Rotation paths and how fast each direction turns (degrees each step)
Each turn is a multiple of 5 degrees from 10 to 175, or 0.
Each row of a path follows its step; steps can be skipped.
Rotation 1:
step 1: [ 23.6 -13.7   7.4   6.2   2.7  21.5  11.3 -12.7 -10.0 -24.6   1.8   8.4
  -1.8  37.0 -21.0  -8.5 -18.1   5.5 -13.6  13.7 -22.0 -27.0   0.1  -2.7
 -13.4 -11.9 -47.4  -2.4   6.4 -30.6  10.7 -14.3  14.2  -6.1 -19.8  49.8
  19.1 -11.9  -8.0  13.3   5.0  -0.9  -9.0  44.5  34.6 -35.1]
step 2: [-28.5   5.2   7.1  21.7  33.2   7.0 -12.5 -25.1 -12.1  -8.5  -3.1   0.1
 -23.2   0.5  25.8  -3.4   1.8   8.2  33.6 -22.0   9.5  -2.8 -18.9  28.2
  30.7 -23.2  14.1 -13.7 -16.2  -6.2 -24.4  -5.3  50.6 -22.8   1.7  -5.3
   6.8  17.7 -31.1  -1.7  34.2 -37.5  29.0  -1.3 -21.9 -10.4]
step 3: [ 26.5  -4.5 -17.1 -35.5  -8.5   5.8  -4.9  26.8  -1.0 -11.6  41.3 -30.3
  -0.9 -21.6  -9.2  -0.5  19.4 -30.1  -3.3   3.0 -14.1   3.5 -25.5 -13.6
  16.9   9.3  17.7  -4.6  -2.1  11.1  18.0  21.1 -15.2 -16.5   8.5 -47.5
   0.7  29.1  -6.6  14.0 -14.6  16.7  29.1 -11.3 -19.9 -48.5]
step 6: [-41.8  53.7   5.4  -1.7  19.8  22.9   3.8  11.7   9.5  11.5  43.1  -8.8
   7.3  15.3 -17.1   6.2  16.4  11.1 -22.2   1.8   1.5  -7.2  27.6   5.6
 -26.9  29.5  39.7  19.1 -16.2  14.0 -10.7   1.2  10.6 -18.3 -15.3   7.8
 -12.0 -34.8 -12.8  19.8  -3.8  27.6  17.1  -8.1 -19.3   8.8]
step 7: [-19.3 -13.8  22.2  18.0 -10.5   8.4   9.6  38.1  -6.1   2.5   2.5   7.1
  -8.8 -43.1  19.0   8.7 -14.9 -39.2  29.7   4.2  25.1   0.2  -4.5   8.3
  17.0  39.7 -12.4  21.7  23.7  26.2  17.0 -21.5 -10.1  -4.2  37.2   9.8
 -37.5 -18.1  19.6 -10.2  10.0  19.3 -29.3  14.0  16.4  -5.8]
step 8: [ -3.5  17.7 -33.3  37.6 -20.4 -28.5  26.4  -8.0  37.3  -8.6 -39.3 -10.6
 -20.3 -19.8 -16.3   0.5  20.9   0.5 -12.0  -1.7 -24.1   4.6 -26.2 -16.5
  -0.8 -15.6 -27.0 -20.1  -7.6  -5.1 -30.7  -3.0 -19.9   1.1   0.8   8.9
  13.6  -4.9   7.7  -6.1  -7.9   6.4  13.7  20.7  52.7  17.7]
step 9: [ -8.3  34.7  27.1 -18.3  12.2  11.3 -16.5 -13.7 -37.2   0.6 -17.8  -0.9
   4.4  27.6   3.0  -2.4   9.5   4.1 -15.5  23.4  -7.0  -5.1 -34.4  13.0
   6.4  -1.5 -28.9 -34.4  -3.2 -24.2  -1.9 -20.4 -20.2 -18.6 -30.9 -20.8
  11.5 -29.0 -16.7 -19.0 -20.6 -30.8 -20.6  -3.2 -40.1  15.4]
step 10: [-17.4 -40.4  -5.3  -8.1  -3.7 -27.0 -37.3 -17.2 -29.4 -12.8 -15.0 -34.0
   8.0  15.1  48.3   4.5  15.3   3.4   4.0   7.1  18.8  10.7  18.6  -9.3
   0.5 -12.8  31.9   4.5   2.2  27.6  -0.9   8.5   2.1  28.2  -4.1 -39.9
 -26.1 -18.7 -17.2   5.9  13.5  28.3  13.7  17.7 -14.0 -21.6]
step 11: [ 10.7 -31.9   6.1 -10.6 -13.3 -26.9  23.1  15.8  -5.8  20.6  21.6   1.2
  13.7  13.9  -0.6 -34.6  -3.1  -2.5   7.8  14.0   9.5  -2.0  -4.5  -0.6
 -30.4  11.4   5.4  18.4   1.3 -54.0  18.8   7.2  -0.9  -9.5 -13.5 -23.8
  10.4  44.1  19.3  13.6   9.1  21.1  -5.4  -5.9  63.7   5.4]
step 12: [  0.1  16.9   8.6 -12.4  -8.2 -10.3  29.8  -8.9  19.6 -11.1 -18.7  14.4
  11.2  15.8   0.3   2.2 -36.1  -0.7  19.0  27.4  -0.7   8.8  12.0  11.6
  11.9   5.5  30.8 -38.5  31.9  -1.5 -21.2  11.5   9.2  34.5   4.3  43.5
  27.2  30.5  -1.0  16.9  12.7 -47.8  -3.0  -0.6 -17.4  21.4]
[ 11.0   9.1   7.7   4.1   3.4  -1.0   0.0  -0.6   1.9   3.2 -11.5   6.6
  -1.3   6.5   1.8  -1.1  -2.5  -6.5   0.4  -7.5   2.4  -7.7   4.9  -5.0
  -1.4  -4.1   8.2 -16.1 -13.2  -2.0  -4.0   1.9  10.2  -6.8  -1.0   3.4
   8.9  -9.1  -8.1   3.0  -8.8  -5.8  -4.8   5.4  -5.6   1.1]  100
[  2.7   5.9  12.9  -0.5   5.4   3.8  -5.7  -4.8   8.8   3.7   1.8  -8.3
   0.1  13.7 -13.4   9.2 -10.6  -2.1  -1.3   2.3  -5.9   0.2  -5.9   3.6
   4.8   3.9   4.8   3.1  -5.4   3.0  11.5   5.4  -7.1   1.6  -2.2  -6.0
   0.3  -3.9  -4.4  -2.0   8.6  -3.9  -3.6  -1.1  15.7   2.8]  140
[ 10.1   1.8   2.7  10.6 -10.9  -6.4   8.0  -0.6   8.3  -8.5   9.2  -0.5
  12.2  -4.3  -0.2   5.9  -2.2   2.7   0.7  -2.5  -6.0   2.8  -6.4  -2.6
   9.8   1.8   0.8  -5.4   1.0  -2.7  -2.1   7.2  -2.3   1.6  -6.4  -1.0
  -7.7   4.7  14.9   0.1  -8.5  -5.9  -7.9  10.6  -3.8   7.7]  90
[ 12.1   6.3   3.9  -1.6  -1.9  -2.0   3.0  -6.3   1.4   5.1   2.9   6.9
  -7.5   6.1   6.4   8.9   7.0  -9.0 -16.0   7.3   6.6   7.8  -8.2  -1.4
   6.1 -11.0  -3.8   2.6   2.7  -7.2  -3.3  -3.9   8.0   4.5   5.1 -11.7
  -4.3   4.2  -2.2  -0.8   8.4   7.7   2.4   2.0  -5.1  -0.1]  55
[  4.3  -3.1   7.1  -1.2   3.9  -4.0   7.4   3.6  -2.1   1.2   2.9   3.8
  -2.2  -3.3   1.4   1.6  -0.8   9.2   6.2  -3.6   1.4   6.7  -7.3   5.8
  -6.8  14.7   7.1  -4.8  -0.5   9.5  -6.9   4.9  11.4   0.7   5.3 -16.0
   1.5  -1.5   2.2  -5.1  -6.4  13.1  -5.0  -4.1   6.9 -11.9]  95
[ -3.8  13.6   4.0  15.5  -4.0  10.7   2.1  -6.1   2.4  -9.0  -3.8   7.2
  -5.4  -4.7  -8.9  -4.2  -1.6   2.3  -1.8   6.0   3.2   8.4   1.4  -8.2
 -11.0   8.9   1.6   3.6   3.0   2.8   7.7  -5.1   5.6  -1.8   6.9   9.3
  -8.5   7.4  -6.5  -4.5   0.5   2.1  -3.0   8.2   0.1  -2.0]  55
[  2.6  -8.9  -1.8   3.0   0.4  -5.5  -5.5   8.8  -0.5 -12.3  -5.0   2.9
   3.1  -3.2   5.6   5.9   3.7   3.5  -5.9   5.1   3.6  11.3   3.0   6.6
   9.5   0.0   4.8 -10.4 -15.3   6.2   1.6  -2.3  -5.7   4.5  14.0   6.6
  -8.3   2.6  -7.9   1.8   5.1  -7.7  -2.0  -7.7   4.1  -2.2]  145
Rotation 2:
step 0: [ 26.9 -24.7  43.9 -14.4   5.3  29.7   7.7 -38.3 -39.4   1.2  15.6 -15.7
 -10.7  15.3 -13.9   9.7  24.8 -27.0  -0.4  10.4 -15.8  29.5 -37.6  -6.6
  14.7  17.0   6.5   7.2  -1.2 -25.7  25.8  -5.0  -3.4 -31.5   5.4  12.6
  -7.2 -22.2  -7.8   5.7 -44.9  -2.3  32.7 -42.1 -40.5 -30.6]
step 1: [  1.0  -5.4 -33.3 -51.1  -1.6 -18.3  33.2 -12.3  14.6  23.0  25.3   4.0
 -34.4   7.2 -29.4  -3.2   5.9  39.2 -15.8 -20.7 -10.9  15.6  -3.1 -16.9
   1.8 -10.6  29.7   7.4 -51.2  49.1  -5.4 -33.2   3.4  -5.5  17.2  34.8
 -22.9 -16.7 -29.0   6.7 -10.6  10.4 -10.6 -17.7   6.5 -30.1]
step 2: [ -8.6   2.3  10.1 -10.6  31.3  -9.8  48.8 -10.8 -19.5   1.6  -5.0   4.5
   0.6 -18.2   2.1 -23.8   3.3 -35.7  27.3  19.6 -20.7  55.1   0.3 -17.3
  -4.1  -0.3  -0.6   6.4 -23.3 -50.2  -3.9  -4.7 -47.3  19.6  10.8  21.4
  16.1 -48.8   1.1  -2.1 -24.4  41.0   4.4  -9.6  35.9   0.9]
step 3: [-52.9  21.0  23.7 -14.3  18.6 -22.6  21.1 -11.6  31.2   8.1  22.1  18.4
  -9.3  24.1 -14.5   0.1  12.4  42.9 -15.7  23.7   3.6  -7.4 -14.2 -18.6
 -19.4  19.4   9.9  20.6 -30.1  -7.9   5.6  21.6  30.2  -8.5  22.9 -45.3
   4.0 -43.4   8.5  22.1   7.2   0.1 -12.6 -41.9  24.7 -23.6]
step 5: [-19.2  -3.0  30.0  47.5  12.2  13.5 -12.1   9.8   5.8   2.2   5.9  28.2
 -15.3 -26.5   8.9 -35.4 -21.1  -0.1   3.3  -8.2  17.9   3.7  24.2 -23.3
   6.3  -3.7  -2.0  18.5 -15.4  12.0 -18.1   5.0  38.7  22.0  40.0 -31.5
 -17.2 -16.9 -15.8 -21.1  35.9  24.4  22.7  -8.0  21.4 -67.3]
step 8: [  8.0  30.7  -6.4  26.6   3.3 -22.3 -44.4 -21.0  -1.2 -15.8   5.4  32.5
 -17.1 -15.1  40.3 -23.8 -10.9  12.2  33.3  23.4 -14.2  -7.6 -17.3  -0.3
 -13.7 -20.6  -6.5 -20.2  37.6  20.0  29.3  -1.2 -30.6  -0.2 -19.4  -6.8
  22.9   9.1  16.2 -12.4   5.0  57.0  -0.1  10.3  49.7  21.2]
step 9: [-16.6   8.4  16.4  11.3 -14.9  35.8 -13.0 -19.1  14.1  60.2  10.8  -5.0
   7.8 -22.3  11.7 -37.4  14.4  14.9 -19.5  15.0 -14.6 -40.1   0.5   6.6
 -56.0 -10.1 -24.2  -4.0   8.3 -20.2   8.9  20.0  13.6  -0.9 -25.1 -37.3
   4.7  42.7  12.3  -4.1  15.6   1.7   3.0 -31.3 -36.9  20.0]
step 11: [ -0.6 -31.4   5.5  28.3 -20.7  45.0 -12.1  22.5  25.7   1.7  -7.2  -0.6
  -6.8 -17.9 -46.9 -50.9   1.1  10.0   7.5   1.1 -12.2  13.9  21.7   8.1
 -52.9 -41.0 -15.3 -27.5   2.7  -5.9 -11.6   7.1   5.0  -8.9 -26.5  40.5
  11.8   5.9  25.3 -12.6  20.0  -4.8  28.7  38.8   0.1 -11.1]
step 13: [ 20.9  -2.3 -67.0 -24.4   2.7  22.0  -0.5 -20.8  26.8  -1.3   7.2   8.2
  10.3  15.6 -26.1  17.7 -11.9  29.4 -17.2  -0.8  19.1   0.7  35.3  -2.1
  -8.2 -14.0   0.6 -28.3   3.0 -24.1  13.5  47.5   5.9  20.4   5.7  55.8
  27.3  27.2  32.3  -4.6  -5.5 -41.4   2.0   7.2   1.2  -5.5]
step 15: [ 23.6  13.6 -11.0  -3.0   9.7   7.6  48.8 -10.1  40.6 -21.5 -23.6  11.5
  26.7 -16.2   0.1  25.6  -4.6  30.2 -13.9  44.0  16.2 -35.9   3.6   1.6
 -29.3 -38.8  -7.9 -10.1   9.8  -3.8 -26.8 -27.4  16.3   9.9  15.2   5.4
 -30.0   5.9   2.6  17.8 -30.9 -49.0   0.7 -25.2 -30.9 -13.6]
[  9.4   7.3   0.6   3.9  -9.0  -0.6 -12.1   3.0   0.6  -1.6  -3.0  -3.9
   7.3  -8.7  -7.3  -9.9  12.1  11.6   5.0   0.6  10.1  -2.8  11.6  -0.1
   3.7  -0.6  -3.6  -4.9  -3.7 -10.7  11.9  -6.4   0.2  -7.2   4.5  -1.4
  -0.4   9.4   2.5   1.2   1.8  -0.9  -3.9   5.1   0.6   7.8]  20
[ -5.7  -5.4  -1.5  -9.0   4.2   1.3  -1.7   6.8  16.3  -6.9  -5.6  -1.6
   2.3  -2.5   8.5   8.5   3.8   2.5  -8.9   8.8   8.6   5.8   7.7   3.6
   6.3   1.7   0.8  -1.3  -6.9 -11.1  -0.3   1.6  -0.2  11.1   9.9  -2.0
  -3.7 -11.4   6.5  -3.0   2.8  -5.0   1.9   4.2   7.5  -8.1]  35
[  1.9   5.9  -1.9  -4.7   8.3  22.3  -6.1  -1.1   0.9   4.7   9.1   4.5
  -4.1   5.9   6.9   2.2   4.2  -2.5   9.6  -2.3   1.2  -3.1  -5.9   1.8
   4.3   6.1   7.2  -4.4   8.5   1.9   3.7   1.8  -4.4  -4.5  12.0  -2.6
   6.4   3.8  11.2   2.1   8.8  -3.5 -10.8  -2.3   1.1  -3.9]  80
[ -0.1  20.1 -10.6  -4.1   4.4  -0.4   1.0  -4.1   0.5   2.7  -5.4   5.1
 -11.7   0.7  -0.2   8.9   3.8   0.3  -0.2  -2.5  -4.2  -5.7   6.5  -3.0
  -0.6  -6.9  -2.7  12.0  -1.0  -6.5   8.4  -2.9  -6.6   4.6  -4.6   6.0
  -6.4  -8.3   8.0   0.8   5.7   8.9   6.3  -6.8  -6.0   8.1]  60
[  0.9  -0.9  -0.5  11.3  11.1  -7.1 -13.5   5.8   4.9   5.6   6.4  -0.6
  -7.5  -2.6  10.4 -11.4   0.7  -4.6  -6.6  -2.3  -4.2   6.6  -0.5   7.5
  -0.4 -10.1  -1.2  -5.3  -0.5   4.0   6.7  10.4   3.2  10.3  -9.1  -6.1
  -5.4   4.1   3.9   7.8   6.7  -4.9  -1.3  -0.5   0.9   6.8]  20
